(in the rows, 128 means zero)
runs of hidden systems:
Zav, path 1 (10 x 20):
[[ 94 123 128 129 126 122 133 156 129 132 113 112 143 125 143 107 143 128
  107 148]
 [101 135 137 134 105  98 133 133 104 112 122 139 142 112 147 141 125 114
  123 141]
 [107 149 123 144 131 115 155 127 110 135 150 138 109 121 155 138 142 139
  125 122]
 [122 111 137 133 122 140 152 128 106 146 129 114 105 124 173 134 118 114
  116 118]
 [104 112 136 127 103 105 128 112 127 142 127 115  93 144 138 145 112 112
  136 111]
 [ 98 123 131 138 147 120 125 119 133 125 120 108  93 153 132 155 128 144
  113 133]
 [130 119 141 156 139 122 118 109 117 108 112  97 112 134 152 146 109 129
  125 160]
 [135 136 124 166 149 102 110 113 141 110 125 118  99 127 144 135 104 115
  147 128]
 [147 132 115 130 177 137 121 117 138 106 117 137  96 127 140 149 104 119
  124 114]
 [164 118 129 122 148 153 125  86 142 111 128 132 106 131 120 143 102 126
  147 138]]
sevu, path 2 (10 x 20):
[[ 93 114 139 152 142 110 105 144 155  87 101 121 155 114 122 125 114 116
  120 176]
 [111 159 136 133 153 110 120 119  97  74 164 146 132 122 134 153 144 171
  113 148]
 [176 154 121 136 141 152 156 116  90 146 165 128 109 114 173 117 134 136
  136 104]
 [144 111 104 123 117 129 137 131 156 154  98 144 101 117 153 110  98  71
  152  88]
 [ 74  98 127 105 135 121 116 115 178 120 100 134  97 153  86 151 111 121
  122 136]
 [134 106 165 147 137 158 125 102 111 105 142  98 139 154 107 165 135 183
  114 175]
 [206 149 129 181 125 115 110 141  91 111 143 113 161 121 149 126 135 149
  153 113]
 [150 179  79 102 163  99 102 149 137 134 109 146 115 114 125  89 128  88
  134  86]
 [ 93 128 124  48 145 161 145  84 159 141 116 153 107 116  96 110 109  96
  123 164]
 [117  71 172 154  94 173 166 102 157 119 165 151 154 120  93 164 119 151
  148 154]]
veri, path 3 (10 x 20):
[[135 119 145 167 155 158 149 141 116 142 112 118 155 150  93 188 151 167
   98 141]
 [133 147 149 178 132 107 108 141  94 169 129  70 149 115 142 109 109  77
  117 136]
 [ 97 151 108  96 136  92  92 147 147 107 162 130 102 107 151  54 123 105
  133 103]
 [136 123 107  49 121 155 149 117 123  76 118 184 127 131 137 132 154 179
  123 141]
 [151  99 144 168  83 158 194 111 117 158 106 146 151 135 128 186 142 154
  149 149]
 [ 78 110 151 197 145 117 129 162 150 194 123  91 130 130 104 146 106  70
  109 101]
 [ 74 164 137  84 166  83  57 123 105 102 152  92 104 128 125  96 103  94
   89 135]
 [166 133 113  87 106 123 116 104 100  47 156 135 107 132 194  92 152 203
  150 157]
 [189  78  98 153  80 156 183 165 149 128  63 171 154 138 157 157 156 167
  159  97]
 [ 94 147 115 161 149 114 166 132 148 215  59 148 130 130  67 194 113  51
  117 108]]
narur, path 4 (10 x 20):
[[116 151 105 121 120 105 139 149 135 135 117 149 132 104 148  93 136 102
  136 121]
 [ 97 137 132  86 145 144 146 118 125 128 138 164 133 102 114 132 120 105
  107 135]
 [128  99 168 142 129 161 139 115 114 120 157 125 141 121 123 160 110 132
  115 137]
 [130 111 143 175 108 104 113 141 113 126 148  99 117 148 145 145 128 146
  135  99]
 [119 145  97 111 127 100 119 150 119 147 100 110 100 157 143 118 151 135
  117 105]
 [113 127 114  84 130 148 148 114 141 137  87 131 123 125 135 104 132 119
  122 177]
 [105 113 148 157 132 138 146 112 158  96 138 150 148 100 120 135 116 127
  141 179]
 [128 149 137 182 157 102 118 141 108 103 149 140 140 119 124 174 123 134
  120 103]
 [159 152 118 120 145 119 113 127  80 150 125 101  94 139 162 136 116 109
  112  88]
 [129  95 117  77 109 148 124 105 156 130 116 114  80 138 155  88 108 115
  143 131]]
veri, path 5 (10 x 20):
[[174 116 113 163 128 134 149 143 111 113 106 153 121 140 157 187 136 160
  136  88]
 [152 131 112 145 145 133 141 121 126 188  80 113  98 138 128 157 102  71
  128  95]
 [102 132 127 111 149 114  97  80 168 129 132 112  79 123 113  99  82  78
  148 150]
 [142 109 137 116 143 132  85 100 155  39 159 139 119 137 111 130 114 175
  146 148]
 [225 127 123 161 127 142 119 138 101 105 118 134 160 151 109 176 144 177
  147  96]
 [194 163 100 158 152 137 139 137 130 214 101 110 129 128 100 115 127  77
  149  88]
 [109 151 120  84 166 143 112  95 184 152 144 130 116  95  81  54  95  59
  144 148]
 [121 117 158  87 127 157 108  91 148  51 205 164 160 110  75 110 125 172
  145 166]
 [195 111 158 164 104 168 141 161  87 126 179 128 195 146  92 165 174 205
  126  92]
 [164 155 122 145 121 139 142 184  95 252 115  83 166 135  97  93 156  87
  113  77]]
narur, path 6 (10 x 20):
[[117 126 122 109 166 122  93  96 138  65 101 115  98 160 121 153 125 171
  115 176]
 [200 140 104 176 157 137 141 103 129  89  89 126 116 135 165 149 134 167
  157 171]
 [167 159  83 168 142  88 131 115 162 132  99 158  93 108 150 124 104  80
  183 104]
 [134 159 102  74 180 124  97  93 157 124 114 162  95 121  73 137  86  71
  135  97]
 [197 108 151  93 156 185  92  68 130  96 143 118 134 139  73 140  91 133
  140 147]
 [223 108 132 180  97 128  92 116 153  97 162 113 140 145 104 114 127 170
  200 104]
 [188 171  68 121 112  88 102 168 148 159 116 149 139 148  77  98 167 131
  173  49]
 [163 168 103  34 125 163 128 121 130 198 108 144 167 116  50  70 143  81
  135 126]
 [137  95 183 107  99 190 125 111 158 134 200 126 209  85  58  63 112 107
  151 167]
 [134 117 172 175  89 119 101 192 114  94 230 142 219 114  79 121 161 176
  134  72]]
luma, path 7 (10 x 20):
[[107 178 120 131 151 106 127 133 124 138 133 139 151 114  92 120 146 119
  121 146]
 [125 144 133 107 165 158 139 132 120 120 169 152 134  98 135 112 126 121
  108 117]
 [138 112 136 108  88 132 141 127 116 108 154 162 139 108 147 127 122 126
  144 105]
 [114 112 124 125  88 123 148 142 139 165 134 136 117 149 112 134 147 138
  143  91]
 [103 113 140 117 117 140 139 150 109 166 110  95 136 144 129 122 141 126
   95 133]
 [ 92 138 148 152 120 104 121 132 107 120 145 100 142 113 153 108 131 123
  115 168]
 [109 147 119 161 154 105 130 155 130  97 153 140 119 114 162 124 142 149
  124 113]
 [139 138 102 110 135 127 155 136 103 117 103 158 104 129 169 159 140 141
  113 101]
 [119 118 123 118 103 128 160  99 127 164 103 128  88 125 163 135 109  93
  141 131]
 [ 84  88 147 157 126 118 119 133 158 135 117 104 108 130 135 139  92  91
  122 125]]
luma, path 8 (10 x 20):
[[141 102 157 138 133 157 132 115 103 107 105 105 154 118 151 145 108 125
  109 182]
 [145 158 130 190 126  80 106 115 130 115 152 120 130 119 120 127 119 120
  169 129]
 [150 144  98 103 179 136 101 153 136 118 119 136 105 147 113 130 133 137
  110  74]
 [144 122 124  59 111 151 140  83 112 112 102 144 117 129 134 129 120 128
  133 168]
 [126 101 139 164 107 137 148 107 188 142 136 132 133 113 105 107 116 111
  176 155]
 [133 117 140 156 154 134 106 173 133 131 116 125 172 138  70 163 129 125
  103  97]
 [154 175 140  95 138 128 106  99  57 134 159 106 134 142 105 137 139 145
  112 138]
 [156 131 116 104 118 140 119 120 154 115 168 125 117 108 157  39 130 129
  166 137]
 [103 101 106 108 101 119 137 172 178  99  95 184 164 122 101 124 147 138
  137 114]
 [103 142 142 124 132 156 184 118 107 182 127 150 150 139  74 184 159 144
  103 142]]
sevu, path 9 (10 x 20):
[[132 106 131 123 124 140 131 143 134 113 160 144 116 113 157 118 112 119
  131  83]
 [128 117 108  94 113 126 134 126 131 139 104 137  95 156 126 146 135 138
  131  96]
 [128 116 130 138 123 140 136 112 141 161 100  95 118 151 113 128 132 133
  134 159]
 [131 117 142 169 132 120 110 141 137 102 112 113 161 119 125 130 117 122
  129 159]
 [125 164 121 131 152  98 102 133 107  85 148 142 134 123 125 136 134 146
  121 123]
 [150 156 118 100 146 150 144 110 105 141 155 135 107 118 145 108 133 128
  127 122]
 [141 101 124 119 107 150 156 118 156 150 119 147 122 111 138 114 108  94
  155 117]
 [ 94 102 130 137 127 120 126 139 165 126 111 140 122 145  89 163 123 127
  124 110]
 [128 130 153 132 144 133 109 121  95 128 133  94 136 157 102 161 135 156
   98 142]
 [176 143 137 143 110 120 105 125  96 123 149 100 152 118 144  93 127 128
  147 139]]
bofa, path 10 (10 x 20):
[[114 155 124 146 164 131 132 124 147 169  93 108 144 145  63 140 146 126
  118 174]
 [114 151 160 129 167 148 111 132 114 115 163 119 185  92  96 105 120 113
   97 173]
 [147 147 130 100 129 137 118 155 107  90 195 167 171 103 118  99 152 155
  128  92]
 [176 124  94  85 105 165 165 158 115 165 112 152 130 146 132 116 173 163
  129  77]
 [104 111 127 112  79 145 180 136 132 217  83 109 137 135 123 107 148 102
  129 153]
 [ 15 117 164 148 119 108 132 159 150 156 150 113 152 117  90 125 133 104
   92 151]
 [ 78 137 158 133 164 118 102 171  74  87 184 118 145 133 135 158 146 170
   56 103]
 [173 155 119 120 118 127 136 148  47 119 163 110 109 131 225 104 162 176
  114  98]
 [121 123  80 117  84 105 171 151 149 164  83 136  79 115 226  65 143 104
  157 111]
 [ 19  94 122 119 109 100 171 128 164 149  56 165  85 129 148 175 102  79
  105 134]]
zuda, path 11 (10 x 20):
[[104  96 154 103 128 133  80 146 105 117 130  52 115 153 155  90 116 133
   85 143]
 [115 151 111  89  89  71  97 127 105  64 139 143 121 131 165  99 153 166
  141 143]
 [118 158  90 136 143 126 192 150 124 120  94 181 135 117 159 151 180 173
  117 147]
 [119 129 141 175 120 136 181 132 109 177  87 138 161  90 148 154 109  68
  121 155]
 [ 69 106 171 178 127 100 109 121 141 138 179 116 110 108 124 147  74  70
  125  96]
 [117  83 135  95 158 144  83 135 130  64 143 126  80 147 157 155  93 143
   92  81]
 [188 113  95  89  81 122 133 103 100 100  79 128  85 165 190 140 138 171
  153 126]
 [138 147  77 184 105  84 158 141 170 165  58 123 109 143 147 112 166 136
  177 151]
 [ 89 154 120 175 191 102 114 131 180 133  70 131 149 101  80 140  97  61
  122 176]
 [140 129 173 150 182 142  94  60 121  66 180 132 123 107  98 178  63 109
  130 157]]
Zav, path 12 (10 x 20):
[[ 99 126 131 138 180 135 145 124 127 128 102 154 108 108 135 184  90  80
   93 113]
 [137 136 163 131 147 142 128  61  99 116 186 122  92 133 121 169  99 133
  133 134]
 [164  93 135 166 143 147 103 125 155 115 162  78  84 154 153 105 114 157
  146 103]
 [174 105  98 118 133 115  81 138 145 101  54 115 108 161 127 145 102 116
  138 100]
 [141 168  95 103 170 121 118  79 159 116  79 146 110 140  73 145 128 127
  145 181]
 [137 121 150 160 187 180 132 110 177 102 151 132 163  90  96 108 105 120
  135 187]
 [188 121 149 165 138 135  87 147 127  85 173 148 179  99  95 135 100 114
  148  74]
 [216 172  85  78 150 139 102 139 108 127 141 147 129 147  96 108 158 159
  141  63]
 [169 117 100  40 113 188 142 122 161 151  92 134 145 127 107  50 148 129
  146 160]
 [ 86  90 141 109  78 136 136 147 196 127 113 173 203 106  45 107 133 108
  155 154]]
bofa, path 13 (10 x 20):
[[153 161 126  94 147 137 123  79 100 122 157 135  96 140 117 145 126 142
  135 127]
 [169  91 130 131 118 173 137 120 161 117 134 121 126 119 150  86 117 135
  160 143]
 [129 118 115 142  93  95 119 147 157 124  86 154 161 130  91 143 130 113
  158 122]
 [120 161 125 127 172 133 130 105 126 159 119 123 119 154  61 170 140 134
  111 139]
 [148 124 165 127 153 172 114 115 112 121 166  95 160 107 123  91 111 122
  113 168]
 [144 136 121 114  96 105 104 160 137  90 163 160 169 107 114  85 145 141
  157 103]
 [150 141  84  85 136 145 157 148 133 156  87 159 121 159  98 149 173 162
  119  94]
 [122 117 149 122 113 172 177 110 111 195 103 100 146 123 122 123 134 108
  115 185]
 [ 56 122 166 165 109 105 120 160 152 135 184 124 170  95 102  94 125 103
  125 135]
 [104 144 125 102 160 115  98 183  94  97 154 143 139 146 110 155 153 164
   72  62]]
zuda, path 14 (10 x 20):
[[162 135 100 124 139 150 140 137 160 146 105 137 133 127 113  96 144 133
  149 132]
 [131 140 128 119 128 132 127 114 150 153 118 134 154 121  67 119 125 105
  144 150]
 [126 131 157 137 150 150 116 115 131 134 169 116 147 132  72 134 128 141
  122 139]
 [164 131 142 110 137 153 102 140  98 120 169 107 152 133 117 105 135 148
  115 112]
 [145 152 112  80 109 133 132 136 108 149 156 136 131 129 124  84 158 142
  135 105]
 [ 95 134 119  93 116 147 167 143 143 168 126 147 145 121 108  95 164 134
  120 146]
 [ 75 116 163 123 103 136 144 142 119 146 135 129 182 114  93 133 138 116
  104 166]
 [ 85 129 172 142 118 114 114 147  78 121 179 112 157 126 120 156 134 139
   87 115]
 [112 133 137 105 131 127 125 157  64 117 162 114 115 125 191 123 139 142
   82  91]
 [ 96 123 111  88  84 115 166 141 110 132 117 150 102 111 209  97 140 123
  124 120]]

runs to name:
path 15 (2 x 20):
[[ 88 112 127 130 133 103 116 141 133 109 103 136 110 155 117 183 125 141
  106 107]
 [140 151 134 149 151 127 134  95  95 124 114 101 114 146 139 160 136 157
  119 178]]
 => Zav
path 16 (2 x 20):
[[142 156 109 153 157 115 136 129 107 114 133 123  96 132 176 134 140 153
  125 122]
 [140 122 100 112 137 134 148 124 138 132  84 144  92 120 171 127 110  99
  131 114]]
 => narur
path 17 (2 x 20):
[[129 123 145 136  95 111 105 122 131 150 109 101 161 125  92 113 111  87
  144 155]
 [ 98 147 143 138 164 116  92 139 143 120 166 114 142 134  74 118 133 134
  114 126]]
 => luma
path 18 (2 x 20):
[[106 110 146 141 138 134 114 138 120 112 136  95 122 157 129 143 139 167
  101 139]
 [168 140 128 142 115 116 121 128  84 113 119 105 138 134 169 124 140 152
  132 146]]
 => sevu
path 19 (2 x 20):
[[114 106 142 149 146 168 154 130 142 166 128 111 124 142 107 145 136 139
  111 137]
 [107 120 156 142 116 109  93 134 117 133 129  90 152 124 113 115 109  96
  115 146]]
 => veri
path 20 (2 x 20):
[[104 119 136 108 139 149 120 126 163 129 124 113 146 126  96  84 133 130
  126 178]
 [115 135 148 141 114 115 115 139 121  89 153 143 183 112 102 126 142 152
  131 158]]
 => veri
path 21 (2 x 20):
[[ 88 130 163 148 154 149 132 125 112 152 155  80 129 134 126 123 135 139
   90 166]
 [112 101 141 158 121 114 112 166 112  87 127  98 137 120 197 108 124 143
  106 141]]
 => narur
path 22 (2 x 20):
[[144 132 136 142 150 125 116 132 110 136 123 132 136  95 142 135  81  58
  118 100]
 [118 122 145  87 117 119  91  96 115 107 178 119  89 138 124 124  99 117
  131 101]]
 => narur
path 23 (2 x 20):
[[199 130 124 183 169 149 129  93 125 137 140  99  74 143 158 153 103 135
  152 104]
 [175 117 120 132 113 107  79 106 149 120  93 103 117 115 139  89  70  56
  171 129]]
 => bofa
path 24 (2 x 20):
[[ 80 100 123 130  98 128 160 141 168 162 103 128 119 154 106 133 157 152
  132 138]
 [ 88 123 155 161 128 117 134 148  99 151  98 103 165 133 109 170 131 115
   88 157]]
 => Zav
path 25 (2 x 20):
[[120 157 152 117  85 103 147  82  77 133 187 159 128 127 104 172 137 143
  146 119]
 [128 117 131 153 137 160 153 157 131 170 168  85 105 144 161  84 162 168
  117 111]]
 => Zav
path 26 (2 x 20):
[[138 161 116 156 153 108 138 122 119 155 120 147 122 121 107 168 119  98
  132  97]
 [137 128 143 102 157 156 112 101 122 148 150 108 105 124 117 115  91  90
  117 117]]
 => bofa
path 27 (2 x 20):
[[191 120  94 169 164 171 169 136 157 140  89 134 114 143 144 144 154 172
  146 128]
 [161 148 110 165 167 108 120 114 129 139  54 129 129 127 109 180  93  76
  132 136]]
 => sevu
path 28 (2 x 20):
[[147 147 131 138 112 102 118 115  94 101 117 134 151 107 146 134 116 113
  139 155]
 [132 134 116 153 140 125 147 138 141 128 154 148 104 117 154 126 131 131
  142  89]]
 => veri
path 29 (2 x 20):
[[ 47 105 144  97 140 130 134 156 147 115 148 171 131  94 123 131 100  84
   91  95]
 [118 121 159 114 104 133 141 105  73  92 175 150 131 146 131 192 148 193
  112 123]]
 => Zav
path 30 (2 x 20):
[[100 118 142 125 137 129 110 149 135 136 125 102 146 137 104 115 133 127
  103 140]
 [117 155 131 124 121 100 110 134  98 110 135 118 150 124 131 110 145 141
  122 150]]
 => veri
path 31 (2 x 20):
[[ 83 146 144 170 150 106 137 160 114 133 154 137 149 108 120 155 134 118
  100 112]
 [141 151 141 120 132 126 131 122  56 125 162 115 119 121 176 137 127 131
  103 109]]
 => Zav
path 32 (2 x 20):
[[ 95 114 151 127 124 141 137 157 111 135 183 127 132 126 135 126 138 145
  101  89]
 [127 117 128 117 100 120 127 162  88 141 131 105 120 149 169 121 148 148
  106  91]]
 => bofa
path 33 (2 x 20):
[[126 149 127 133 159 145 145 127 122 169 152 120 109 122 128 119 125 109
  115 105]
 [115 102 140  96 117 150 124 122 148 128 142 122 126 114 135  86 106 102
  132 137]]
 => zuda
path 34 (2 x 20):
[[ 77 130 123  93 127 116 149 126 129  88 122 178 125  91 167 125 117 107
  114 148]
 [103  91 146 150  98 137 180 121 121 110 120 168 130 121 157 191 124 145
  129 132]]
 => zuda
path 35 (2 x 20):
[[130 125 148 132 121 145 123 151 116 114 172 118 167 110 139  86 144 150
  120 141]
 [120 148 123  93 110 119 131 158  99 129 148 161 160 114 116 120 149 127
  115  90]]
 => zuda
path 36 (2 x 20):
[[191 122 125 119 109 145 101 131 130 133 121  82 157 131 132  54 133 134
  154 159]
 [130 140 107 115  94 109 128 149 166 103 158 171 156 102 119  65 156 145
  172 123]]
 => narur
path 37 (2 x 20):
[[109  93 154 143 101 140 130 147 141 146 134 119 156 132 100 135 127 124
  125 122]
 [110 132 141 119 129 108  95 141 100 131 136 105 133 149 103 145 127 129
  100 105]]
 => zuda
path 38 (2 x 20):
[[144 116 154 155 104 107 108 122  84  84 120 121 156 129 140 176 110 137
  123 142]
 [155 167 107 154 140  98 115 109 129 145 148 107  83 156 124 124 143 150
  159 105]]
 => luma
path 39 (2 x 20):
[[110 141 111 107 123 115 116 138 150 109 129 120 131 125 137  64 152 148
  138 167]
 [110 110 121 133 114 123 150 162 145  98  95 168 166 101 146 128 133 124
  125 144]]
 => Zav
path 40 (2 x 20):
[[110 151 152  97 144 120  90 128  70 102 123  89 157 113 144 106 117 111
   84 178]
 [110 153 120 112 120 114 139 125 128  77 193 168 120 101 164  90 154 169
  146 131]]
 => bofa
path 41 (2 x 20):
[[125 122 131 134 102  88 112 144 104  96  78 154 170 119 120 179 110 101
  122 127]
 [ 90 179 133 132 152  92 104 113 118 144 184 106 101 144  96 117 147 145
  123 127]]
 => sevu
